128 stands for zero in the data rows.
Here are some points, each followed by its number:
[121 135 128 145 128 135 113 128 123 122 134 131 138 130 118 115] 0
[156  77 148 106 110 102 157 102 136 146 135 147 114 126 151 149] 1
[120  68 126  82 115 131  90 219  83 118 118  42 120 159 108 100] 2
[126 111 140 111 134 124 130 164 107 159  93 138  84  84 146 165] 3
[124 141 127 142 124 131 108 122 129 124 135 131 133 132 119 113] 4
[136 116 120 108 114 120 106 126 139 150 109 160 114 204 143 125] 5
[ 95 121 152 110 101 196 129 225 117 122 147 109 139 142 116  44] 6
[134  70 148 108 108 109 162 168 139 135 130 121 118 172 132  85] 7
[130 128 128 123 125 116 131 122 132 132 130 131 129 138 134 134] 8
[ 86 103 136 101 155 110 126 145 155 140 140 126 129 191 141  98] 9
[133 106 130 135 143 125 119 116 131 120  90 125 169 126 157  81] 10
[151 152 128 132 135 112 108 118 153 133 143 130 134  94 143 113] 11
[125 107 130 105 125 138 124 137 141 124 129 121 132 115 132 115] 12
[126 128 137 114 143 142 117 142 117 138 100 134 137 135 125 135] 13
[161 131 144 125 110 138 141 122 131 106  93 143 139 118 140 119] 14
[ 95 117  79 146  70 160 138  97 185  71 230 133 114 201 114  32] 15
[128 122 142 130 144 141 133 139 129 132 131 127 132 122 105 139] 16
[117 118 123 115 107 102 122 125 101 176 131 134  80 112 152 165] 17
[133 120 127 136 130 112 121 113 121 148 113 129 135 136 119 132] 18
[155 139 141 146 134 110 112 104 129 143 125 148 144 114 124 122] 19
[104 119 143  97 128 137 139 157 106 140 128 125 109 119 138 142] 20
[ 93 141 139 122  86 198 125 163 120 110 139 139 150 170 110  68] 21
[139 133 100 166 145 152 105 110 122 132 129 117 134 126 116 125] 22
[146 122 131 136 120 120 137 119 135 105 106 126 144 129 119 141] 23
[190  42 146 166 157 141 143 121 125 110 131  93 168  95 156 101] 24
[196  64 133 122 125 138 141 108 122 145 133 101 152 125 119  93] 25
[111 151 119 148 133 144 111 140 145 126 130 135 135 123 121 144] 26
[144 149 117 155 109 131  94 125 119 140 130 123 106 138 117 136] 27
[140 116 128 125 151 131 123 136 125 137 127 115 133 101 114 131] 28
[124 153 188  73 113 191 160 199 133 145 139 128  83  96 102 132] 29
[149 150 123 151 119 117 105 110 136 129 133 156 111 125 133 140] 30
Which five points above are nearest to each new point by angle? Their numbers follow each, nearest first.
[135 120 141 103 145 111 115  83 152 156 117 140 138 126 150 170] 8 1 18 19 17
[171 126 135 157 124 125 141 115 117 130 123 106 136 143 120 115] 25 24 23 19 22
[101 162 103 125 130 137 156 129 130 114 146 136  89 148 121 131] 15 26 29 21 20
[101 103 127 135 156 109 121 134 110 118 114 109 137 137 120 128] 2 9 10 18 13
[159  87 152 123 128 129 130 127 134 135 131 133 117 117 134  99] 25 24 1 7 12
[147 120 164 122  94 165 136 145 133 159 116  83 121  94 134 139] 29 3 20 12 28
[149 132 152 101 103 157 130 149 142 183 131  97 129  57 116 121] 29 28 12 3 11
[145 111 145 131 143 130 128 116 129 131 144 126 146 121 127 133] 24 25 28 19 16
[115  99 125 119 127 131 144 134 129 116 152 128 106 134 152  95] 7 15 9 12 6
[131 133 121 138 123 134 117 118 133 123 133 114 113  98 139 126] 11 22 30 27 28
[155 137 161 114 111 180 116 162 126 189 115 106 122  69 125 150] 29 3 28 20 16
[119 112 133 120 152 118 136 119 130 128 125 131 145 141 135 133] 9 8 10 18 1
[125 107 135 140 161 113 108  95 139 115 120 122 182 127 156  73] 10 24 19 25 0
[151 135 128 158 111 100 138  88 143  63 109 144 164 132  89 162] 23 14 19 30 18
[125 135 122 130 135 130 127 134 130 116 122 115 135 117 119 128] 28 26 22 16 23
[140 155  97 136  97 106  96  95 117 124 126 171 108 137 144 138] 30 27 5 8 19
[118 117 139 108 122 137 142 164 111  86  87 121 135 133 135 124] 2 14 13 6 20
[121 125 124 129 135 124 129 134 124 154 114 140 104 111 139 146] 3 17 20 1 13
[134 140 122 134 126 130 110 122 119 122 129 123 114  84 135 128] 11 28 30 3 27
[122 156 127 145 101 131 139 106 146 115 148 147 136 144 107 126] 15 4 30 0 21
[117 130 153 110 106 145 136 160 139 146 144 133 103 125 118 126] 29 20 6 21 7
[172 129 129 156 107 133 114 104 112 132 133 130 141 136 110 106] 19 25 27 4 22
[137 117 136 137 112 139 115 134 119 135 124 135 130 140 114 106] 21 6 0 4 25
